In the rows, zero is written as 128.
Each path is a new rotation, seen through one point. The rows after it are directions, each followed by how far the rotation turns it, in degrees a step (0 if it stays put).
Each turn is a multiple of 5 degrees from 10 to 175, or 0.
Each row of a path follows its step; steps can be skipped.
Path 1:
step 0: [133 120 120 128 133 125 116 125 120 122 134 137 133 138 134 132 127 132
 126 129 133 126 128 107 122 126 143 117 121 124 129 131 131 134 141 121
 125 133 135 121 134 135 126 144 123 125 141 125 126 130 120 134 135]
step 1: [117 125 126 126 130 127 120 127 133 119 126 125 129 125 121 124 122 134
 117 131 133 138 135 124 126 125 121 117 126 134 125 125 138 144 114 120
 116 129 129 128 134 124 129 126 114 127 127 150 118 134 126 128 135]
step 2: [138 131 124 126 138 118 123 130 126 120 132 143 122 121 121 126 126 116
 127 126 141 128 118 118 116 134 129 126 139 132 135 129 140 136 131 130
 115 131 132 134 129 123 137 129 132 141 133 127 131 132 138 135 124]
step 3: [128 121 125 138 147 127 111 114 126 120 135 131 135 131 135 118 118 124
 128 128 127 123 127 121 130 127 130 128 130 133 132 140 126 125 123 139
 130 128 115 127 137 133 129 135 116 128 130 134 118 133 121 136 133]
step 4: [125 130 122 132 130 131 128 136 142 112 139 126 128 133 127 129 120 129
 112 124 140 132 125 126 125 120 125 125 132 136 147 117 138 132 117 123
 132 120 123 132 132 123 130 120 132 126 140 132 126 128 121 130 122]
step 5: [132 124 129 126 139 124 129 129 129 117 142 136 119 136 135 135 127 121
 135 134 130 121 120 129 124 141 143 126 130 138 121 134 133 135 118 117
 122 126 127 120 128 128 133 136 132 127 139 130 132 121 132 142 138]
step 6: [119 119 127 122 138 134 125 127 134 132 122 138 127 135 124 110 124 126
 129 123 131 121 113 128 123 123 125 128 122 125 131 121 132 130 114 120
 136 126 117 122 126 134 134 136 116 132 134 144 118 129 126 125 130]
step 7: [120 118 119 129 133 126 123 130 133 126 131 138 127 127 121 124 126 120
 126 137 126 123 124 124 115 126 140 121 138 126 140 124 124 140 123 121
 125 126 124 132 124 125 127 113 147 123 136 122 121 138 133 128 124]
step 8: [135 130 129 139 134 119 123 120 130 128 128 136 123 143 134 123 116 129
 141 129 128 124 127 115 124 128 143 130 126 131 122 131 140 133 128 126
 137 123 138 127 125 140 122 127 133 123 130 142 117 128 118 132 134]
step 9: [117 116 137 129 129 129 122 136 126 128 135 139 124 130 122 124 128 141
 120 140 141 124 131 118 132 124 122 133 116 126 140 125 133 145 125 115
 126 128 122 132 124 130 124 131 127 130 132 138 127 131 121 129 121]
Speeds:
[130 127 127 130 124 129 130 128 131 126 131 127 127 130 130 130 128 131
 127 127 125 130 130 125 127 126 130 128 126 128 129 128 129 129 129 127
 130 127 127 129 133 130 126 127 130 128 127 128 128 129 127 129 132] -> 90
[124 127 128 126 127 128 128 125 126 128 129 127 128 129 128 124 127 128
 126 129 128 129 130 130 127 127 126 128 127 128 131 130 126 126 128 125
 127 130 127 130 130 128 127 132 129 129 131 128 128 130 124 123 130] -> 125
Path 2:
step 0: [120 145 122 122 128 127 131 134 131 129 128 128 130 127 123 124 134 128
 127 119 129 129 130 120 134 137 126 128 145 125 135 117 130 125 129 125
 131 122 122 127 118 131 128 112 135 140 124 127 122 137 120 125 116]
step 1: [135 132 132 126 123 124 137 126 137 130 124 128 110 128 121 120 131 125
 130 131 135 124 134 136 125 138 123 126 127 146 122 133 133 125 124 126
 126 122 118 124 126 125 135 119 131 118 123 122 137 130 135 120 119]
step 2: [128 126 142 128 127 123 128 118 131 131 137 133 110 125 125 135 125 130
 138 121 128 121 135 129 127 130 124 127 117 128 124 126 138 120 131 135
 137 123 133 125 119 135 134 131 129 137 141 131 123 132 120 128 135]
step 3: [127 123 113 117 127 124 137 123 122 131 130 115 123 127 127 139 129 141
 122 128 124 120 130 133 123 125 130 131 131 125 133 124 128 120 121 134
 124 123 133 130 132 125 134 108 122 121 137 137 128 129 121 126 137]
step 4: [123 131 123 131 127 134 130 116 115 133 126 127 123 119 131 129 141 121
 121 140 132 125 129 135 128 118 136 131 119 126 130 133 132 133 140 128
 113 135 126 119 124 135 131 124 128 128 118 135 133 136 128 127 130]
step 5: [135 126 129 132 137 132 131 124 131 123 132 131 129 134 126 131 135 128
 139 134 136 121 133 122 134 119 130 131 133 126 126 127 129 135 129 123
 124 132 136 155 123 141 123 124 131 134 126 135 130 125 124 117 128]
step 6: [119 130 136 132 128 113 127 127 126 129 130 129 129 131 123 131 133 133
 117 134 114 122 133 128 129 121 128 118 141 138 124 118 120 127 118 128
 115 129 122 133 122 129 118 128 139 126 123 125 131 124 120 134 125]
step 7: [135 128 132 130 118 136 114 130 131 133 126 126 120 130 128 136 123 118
 130 125 132 118 121 130 129 132 135 134 130 144 130 129 118 122 136 123
 131 128 132 122 124 134 123 125 139 117 118 130 127 123 116 137 126]
step 8: [133 120 130 120 128 121 118 123 132 118 147 125 133 125 128 127 132 133
 136 120 133 126 120 141 134 130 128 132 125 129 132 127 121 124 125 132
 125 125 133 130 128 132 133 138 125 123 126 114 129 142 117 123 124]
step 9: [116 132 130 130 126 122 123 126 120 119 143 119 123 135 127 128 130 131
 117 126 136 126 116 128 115 129 129 121 128 122 140 130 133 132 132 118
 131 128 129 127 123 121 137 114 131 131 129 121 120 123 130 128 123]
Speeds:
[126 127 128 127 127 130 128 129 126 126 129 128 128 129 128 127 128 132
 124 125 127 130 129 128 130 126 129 127 130 125 128 130 128 125 125 128
 130 127 128 132 125 128 127 126 132 131 131 125 130 129 128 130 130] -> 120
